Rows are one point carried round by a steady rotation, each followed by how many steps it has turned.
The counts run from 0 to 249.
[-29  -9  14  53   0  43 -46   5  11 -35  -7 -44  32  11   4  35   3  -4
  74   0  20 -16 -61   1   6   3 -25  17  -9  25  45   9   1 -42 -15   2
  -4  68   1  18  21  -4]
120
[-42 -34 -28  25 -38 -45  -9 -50   4 -31  -8 -37 -28 -12 -17 -15 -13  23
  30  -3 -18  -1 -37  16  -7  26 -19  14  30  21  10 -27  -7  15  56 -30
  12  81 -28   1  14 -24]
245
[ 18   4  48 -30 -44 -43  26 -34  33 -35 -32 -33 -15  -4  -8  27  16  20
  38  -6  15   9 -36  -6   7  -3  28 -14  33  31 -14 -65 -51   8  34  16
 -26  49  39   4   6  -4]
152
[ -4 -34 -26  53  20 -17  43  15 -22 -36  23  61   5  -3  16 -29  -4  15
  33  -7  14 -22 -27  -6  11   4  40   1 -12 -15  35  17 -11 -24 -17 -25
   9  11 -50  -1  88 -42]
108
[-59   8  22 -35  11   5 -15  18  49 -17   1  -5 -19 -49  17  43 -28 -21
   1 -25   3   6  15 -38  19 -11  25  15  19  51  26  16 -11 -53  33  14
 -16 -35 -27 -58  42 -20]
174
[-40  25   2 -14  -2  22 -35 -10  22  25   1  28 -40 -57 -54  20 -21   9
  -6 -34  38  38 -13 -60   9  42  -7 -17  47 -19  30  28  22  25   7   9
 -10  52  -2  -4  33  -1]
66
[ 35 -44   6 -40 -18  16  45  38  16 -23  13 -26  -5  -4  -2  17  26  17
  76   6  21  -8   9 -26 -20   4  42  13  -4  -5  15  -7 -71   4  10  39
   3  21  44   8  56   9]
29
[-20 -17   5  42 -11  -1  10  -8   5 -45 -38 -65   3  11  32  21  15  43
  78  26  15   5   5  28  13  45  26 -20  25  24  13  -6 -42   6  -6  14
  29  53  29  22  21  26]
124
[  0  -8 -42  19  17 -35   8   1 -26  -7 -16  -2  51   2  49 -29 -34 -21
  70  36   1  -2 -20 -33  -7 -57 -36  17 -46  16  31 -19   1  -4 -44  -7
   9  32 -11  31  36   2]
114
[-25 -52  -1 -40   9 -36 -10 -26  57 -32  50   7 -29 -27 -46  15  32   1
  -1 -15  20   6   5 -30 -34   6  30  -1   8  -8  36   2  15  79 -12   6
 -51   8 -18   5  38   0]
163
[ 32  20  36 -30 -41 -55  30 -32  34 -28 -51 -37 -19   2  -8  34  30   5
  29  -5  13  10 -24   2 -12 -11  22 -19  10  17 -11 -67 -50  16  35  23
 -20  48  31   0 -10  13]
153
[ 20 -24 -56  25   4 -58   4   1 -22 -19 -15   7  49  17  51 -27 -24 -11
  65  30   1 -23 -11 -37  -3 -44 -26  14 -51  18  32 -19  -5  -2 -47  -5
   6  14 -24  31  42   8]
113
[-34  42 -21  23  17  26   8  43 -46 -50 -12 -30 -22  14  50 -17 -21 -25
   8 -11  33   2  12 -30 -24  -4 -32  -8 -32 -40  53   2 -41  25   1  13
  21  41  56   9   3  19]
224
[ -3  15 -37  29  32 -61   5 -36  -7  11 -57  15   8 -20  35 -19 -26 -25
 -10 -25  51   5 -14 -21  16  -9   4 -28  -2   7  -6 -52 -11   9 -56 -45
  19  57 -20  34  -2   0]
236
[-56  50   5   0  -3 -40  41 -10   6 -35 -46  27 -43 -12  24 -21 -49  12
 -48  13  -6  54  33 -58   2   8 -11 -29  -6  -9   5 -11  -7  34  43  14
  11  23  -5 -26  -5  -3]
73
[-17 -23  21  34  -3  -8  14  -5 -11 -49 -48 -51   5  34  29   8   9  26
  64  10  27  12   0  25   7  51  26 -28  19  24   3 -28 -51  21 -13  10
  23  52  35  32  20  22]
125
[-52  30   5  -2  41  40  -8  61   6 -37 -27 -25   0 -15  35   7 -36 -16
 -23   8  26   1  34 -37 -31  -8 -13 -21 -57 -13  56  27   0 -16   1  49
   2 -26 -21 -12  18  18]
198
[-27  12  -2   2 -21 -13 -17 -37  48 -24  15 -39 -20 -41  19  67   7   2
  49  -4   4 -21 -19 -15  16 -22  21  12  31  41  17  -3 -19 -54  50  10
  -8  48  35 -26  12  -4]
148
[-33  45  -7 -16  17 -12 -46  15 -25  29 -53 -15  11 -29   3 -18 -24 -37
  48  -8  -6  47 -14 -25 -22 -25 -67  23  -4 -12  49  -3   4  18 -57  -1
  11  -8 -38   8  36  -4]
89
[ 18  31  27  -5  39 -17  53   6  -8 -15 -55  22  15 -30  47 -12  12   3
  22  26  47  43  -3  21 -30 -17  43 -27 -30  20   6 -12 -12  -7 -12  -4
 -21 -16  -6  14  52  67]
6
[ 16 -37   7 -10 -17  40   9  26   6 -40  20 -53 -21  12 -21  40  19 -10
  49 -30   5 -50  -9  22 -21  15  26  -2 -28  32  46  16 -50 -36  40  35
 -10  10   8 -10  55  -2]
26
[ -4  20  14 -15  19 -13  11 -43  34   8  17   5 -53 -52 -62  29  44  -8
 -11 -47  20  14 -20  45 -45  -6  34 -38   2  -5  41   6  11  40   1  15
 -34  10  -8   6  38   4]
160
[-19   4  13  -4 -23 -23 -16 -32  36 -35  11 -41 -22 -34  21  60   3   8
  55 -19   6 -24 -15  -9  33 -11  33  -1  55  52  16 -13 -30 -31  24  15
  -5  42  39 -25  18 -15]
149
[-18  24 -26  32  20   2   5  -9 -28  28 -21 -19  42 -26  25 -21 -44 -14
  73  30  10  10 -39   4 -10 -58 -40  -7 -42  26  38  -9   9 -35 -10  -2
  26  47  -5  30  35  15]
116
[-61  26   9 -42  17  -3 -12  13  52 -12 -13 -12 -16 -53   9  32 -28 -31
 -30 -12  18   8   6 -35 -21 -29  -4  22 -29  34  30   9  13 -40  64   6
 -25 -24 -24 -48  20  17]
172
[ 13  15 -39   2  17 -36  47  11 -18  48 -76  16   9 -11  -3   0 -32 -18
  37   5  10  20  27 -20  17  -8  -9 -32 -44  -2   4 -12 -43 -34 -33   6
  67  21 -46  14   1 -23]
209
[-13 -82  10  -7  -9 -33  37 -24  31 -21 -13  -7  28  24 -21  -5 -29  11
  34  43  -8  11  -8  -7   4  -4  -3 -16 -60  86  -1 -19   1   2   8   3
 -11  41 -42  17  14   8]
17
[ -3 -25   3  15  13  13   8  52  28 -26 -39  -2   3 -22   6  15 -30  40
  -7  -8  42 -29  -5 -31  13  43  45 -28  -9 -26  21   8 -26 -71   9  29
  25 -11 -72 -14  30 -14]
203
[-42  42  14  -1  10  32 -38   7 -15  30 -48  -8   4 -47 -26 -11 -22  -3
  46  -2   0  55 -38   2 -18   7 -60  11  15 -11  47  17  22  -9 -13  -1
  10  24 -50   4  51   4]
91
[-70 -24 -27  41  -3 -25 -23 -45  10 -17  16 -18 -26 -21 -10  -2  -7  -6
  34 -23 -13   2 -29   7  18  10 -14  19  40  23  20  -2   2  12   1 -41
  14  84 -26  -1  16 -58]
243
[ 25  -1  -8 -23 -25 -75  -5   7  -9  -1 -55 -10   8 -22  -7 -44 -17  25
  27   7 -18   9 -37 -36 -28 -20 -28   7   0 -42  24 -47 -11   6 -10   4
   1  -8 -79  13  35 -26]
85
[ 11  13 -57  30  20 -74  20 -22  10  -3 -52   9   3 -44  59 -16  -4  14
   6  10  47  -3  15 -27   6   4  38 -20  13 -29  -9 -28 -29   6 -35 -23
  29  44 -21  29   1  14]
234
[ 11   2  34 -19  17 -19  47  29  -1 -64 -35  12  26 -13  61 -15  34  19
  41  37  35  44  -2  -9 -27  -7  36   9  -2   2   9 -17 -33  18 -20  -2
 -30 -15  17   9  59  49]
4
[  5 -20 -22 -47 -16 -46   9  25  38   2  11 -56 -45 -48 -18  21  13  21
  33 -30   0 -22  15 -27 -15 -11  33   9  26 -50  12 -20 -65 -10  29  29
  25  14 -10 -13  20 -55]
55
[-22 -17   3 -29  -3 -10  -2  35  48 -23  26 -48 -39 -22 -33  31  10 -21
   6 -56   1 -35 -14 -24 -11 -24  21  11  -1 -39  22 -23 -52 -24  24  16
  11  26 -12 -24   7 -79]
53
[-24 -10  33 -27   4  12  14  39 -12 -32 -29 -14   4   6  -3 -39 -59  21
 -25  34  17  29   5 -53 -40   6 -28 -45 -60 -15  41  -6   8  41  20  49
  -9  -2 -14  20  27  28]
195
[  4 -11  51 -17 -35 -37  13 -31  30 -40 -17 -37 -19 -10   1  33   9  15
  47 -11  15   6 -32 -11  25   1  30 -11  52  43  -7 -55 -53   1  22  15
 -13  47  43  -1  19 -15]
151
[ 14  -8  20  -1 -23  -6  -2   7  -7 -92 -12 -13   2  -6  29   7  44  45
  40   8  12 -12 -27   8 -35  35  33  11   7   4  48   6  -8  -7  30  16
 -46 -20  -7  -5  62  49]
1
[-27 -47 -27  21 -28   0   0  -3 -37 -18  16 -12 -20  13 -27 -17 -37  27
  60  -1 -11 -13   1 -33  17  46 -30 -22  12 -10  44  12 -21  34 -14  22
  37  64   6  29  32 -33]
218
[-26   5 -12  -4 -31  -6 -39 -24  33 -21 -21  17 -48 -31 -40  29 -20  35
 -26 -16  30  13   2 -72   6  68  -4 -26  36 -15  25  20  29  25  29  25
 -17  42 -20  -5   6  23]
68
[-28 -14  51 -41 -14  -7  10  16  53 -18 -15   9 -13 -37 -11  24 -31  11
  16 -18   4  10 -16 -43  34   7  36   4  40  33   2 -12 -27 -49  42  11
 -12 -11 -34 -44  52 -40]
176
